array([[120, 115, 132, 123, 112, 123, 121, 121, 110, 112, 127, 141, 118],
       [153, 157, 109, 127, 124, 144, 155, 156, 122, 144, 105, 109, 152],
       [142, 146, 118, 130, 130, 138, 143, 143, 130, 141, 118, 116, 143],
       [124, 114, 143, 117, 127, 115, 122, 121, 122, 109, 130, 143, 112],
       [114, 111, 131, 125, 115, 121, 114, 115, 114, 114, 132, 138, 116],
       [139, 132, 132, 109, 142, 113, 136, 133, 136, 120, 114, 118, 120],
       [139, 137, 131, 115, 154, 115, 135, 132, 152, 132, 120, 110, 125]])
Counting starts at 1.
The entry at row 1, column 1?
Answer: 120
The bottom-right entry?
Answer: 125
The entry in row 2 and column 1 -> 153
The smallest entry?
Answer: 105
The entry in row 3 and column 2?
Answer: 146
The entry just left of 137: 139
The entry directly above the largest entry?
Answer: 115
The entry just right of the smallest entry: 109
The maximum is 157
The entry in row 1 and column 3 -> 132
The entry in the top-right corner: 118
The bottom entry of the column that holds the largest entry is 137
The entry just left of the smallest entry?
Answer: 144
The top entry of the column that holds the smallest entry: 127
The entry in row 3 and column 3?
Answer: 118
The entry directly below the centre entry is 114
The entry just right of the largest entry -> 109
The entry directly below 153?
Answer: 142
The entry directly below the smallest entry?
Answer: 118
The entry directly below 156 -> 143
The entry just left of the centre entry?
Answer: 115
The entry directly below 146?
Answer: 114

Read these off the array that follows. Rows and columns are numbered from 1.
1) Read off the entry just left of the smallest entry.
2) Read off the top-left entry.
3) Read off the entry just left of 137.
4) Read off the minimum.
5) Read off the entry in the bottom-right corner.
6) Read off the entry just right of 138.
7) Read off the bottom entry of the column that holds the largest entry.
8) Read off the entry at row 1, column 2.
[[141 136 127 131 123 132 134 132 134 104 140 140 122 131 140 129]
 [157 126 122 125 120 123 137 131 129 123 112 120 127 138 136 123]]
1) 134
2) 141
3) 123
4) 104
5) 123
6) 136
7) 157
8) 136

[[155 127 129 127]
 [122 130 129 129]
 [150 119 128 128]
 [128 117 127 129]
 [125 102 128 128]
 [128 118 128 128]
 [132 139 128 128]
 [127 113 127 129]
 [142 135 127 128]
 [146 135 128 127]]
Indices start at 1.
The top entry of the column that holds the largest entry is 155
Give the entry in the bottom-left corner.
Answer: 146
The entry in row 1 and column 3 is 129
The entry just left of 102 -> 125
The entry directly above the smallest entry -> 117
Give the entry directly below 132.
Answer: 127
Give the top entry of the column that holds the smallest entry.
Answer: 127
Give the entry in row 3 and column 1.
Answer: 150
The entry just right of 122: 130
Give the entry directly below the largest entry.
Answer: 122
Give the entry just right of 146.
Answer: 135
Give the entry directly above 139.
Answer: 118
Give the entry just right of 118.
Answer: 128
The entry directly below 139 is 113

W =
[[141 115 131 130 118 125]
 [ 98 141 114 113 139 103]
 [132 136 122 118 133 134]
 [110 142 136 133 124 133]
 [124 127 137 138 116 134]
 [117 136 112 115 133 117]
 [145 114 141 140 144 138]]
Rows and columns are numbered from 1.
The bottom-right entry: 138
Give the entry at row 3, column 1.
A: 132
Give the entry at row 1, column 2.
A: 115
Give the entry in the top-left corner.
A: 141
Give the entry in the bottom-left corner.
A: 145
Give the entry just right of 132.
A: 136
The entry in row 1 and column 3 is 131
Give the entry just left of 137.
A: 127
Give the entry directly above 127.
A: 142
The entry just right of 122 -> 118
The entry at row 2, column 3 -> 114

grid =
[[133 112 119 119 135 133 114 120 132 119 130 133]
 [135 132 113 147 119 126 115 145 135 113 142 136]
 [117 135 138 130 123 124 139 126 115 142 114 117]
 [135 135 114 149 118 123 117 146 135 114 140 137]
 [142 116 118 134 125 138 118 133 142 118 141 142]
 [117 137 138 131 123 125 139 127 117 142 114 119]
 [115 138 136 131 125 121 137 128 114 139 114 116]
 [144 111 124 127 130 141 122 124 142 123 135 142]
 [140 109 121 124 130 142 118 123 139 122 136 139]
 [114 131 134 126 127 125 133 124 111 138 118 111]
 [120 148 128 141 123 117 129 138 120 129 122 124]
 [118 138 137 132 124 126 138 128 117 141 116 118]]
Indices start at 1.
Read off the entry at row 3, column 1.
A: 117
The entry just left of the largest entry: 114
The entry in the top-left corner is 133
Read off the top entry of the column that holds the smallest entry.
A: 112
The entry at row 3, column 3 -> 138
Read off the entry in the bottom-left corner.
A: 118
The maximum is 149
The entry just left of the smallest entry -> 140
The entry in row 2 and column 1 is 135
The top-right entry: 133
The top entry of the column that holds the largest entry -> 119
The entry just right of the largest entry: 118
Read off the entry in row 1 and column 3.
A: 119
Read off the bottom entry of the column that holds the largest entry.
A: 132
The entry at row 2, column 2: 132
The entry directly below the smallest entry -> 131
Read off the entry in the bottom-right corner.
A: 118
Read off the smallest entry.
A: 109
The entry directly above the largest entry -> 130
Read off the bottom entry of the column that holds the smallest entry.
A: 138

x =
[[125 110 128 102]
 [112 138 133 118]
 [123 118 127 154]
 [135 125 135 110]]
The top entry of the column that holds the largest entry is 102
Read off the second largest entry.
A: 138
The bottom entry of the column that holds the largest entry -> 110
The entry in the bottom-left corner: 135
The first entry in reading order: 125
Read off the largest entry in the last column.
A: 154
The 2nd entry from the end, reading row by row -> 135

[[105 119 112 137 113 128 127 119 138 124 128 124 117 147]
 [139 131 133 113 136 136 142 127 108 124 143 120 126 122]
 [106 138 145 139 152 126 114 148 132 130 100 129 108 131]
 [110 139 136 141 146 124 110 149 131 132 102 130 115 124]]
Counting starts at 1.
Find the top-left entry.
Answer: 105
Find the entry in row 1 and column 3.
Answer: 112
Find the entry just left of the smallest entry.
Answer: 130
The bottom-right entry is 124
Find the entry in row 1 and column 2.
Answer: 119
The bottom entry of the column that holds the largest entry: 146
Find the smallest entry.
Answer: 100
The entry in row 2 and column 2: 131
Find the entry directly below 133.
Answer: 145
The entry just left of 117 is 124
The entry directly above 141: 139
Find the entry in row 2 and column 1.
Answer: 139
The entry in the top-right corner: 147
The entry directly above the smallest entry: 143
The maximum: 152
The top entry of the column that holds the largest entry: 113
The entry directly below 120 is 129
Find the entry at row 3, column 1.
Answer: 106
The entry just right of 120 is 126

Questions about the row below.
1) Find the 2nd entry from the right.
2) Find the entry just right of 110.
3) Find the 3rd largest entry.
[145 121 151 110 121 117 132]
1) 117
2) 121
3) 132
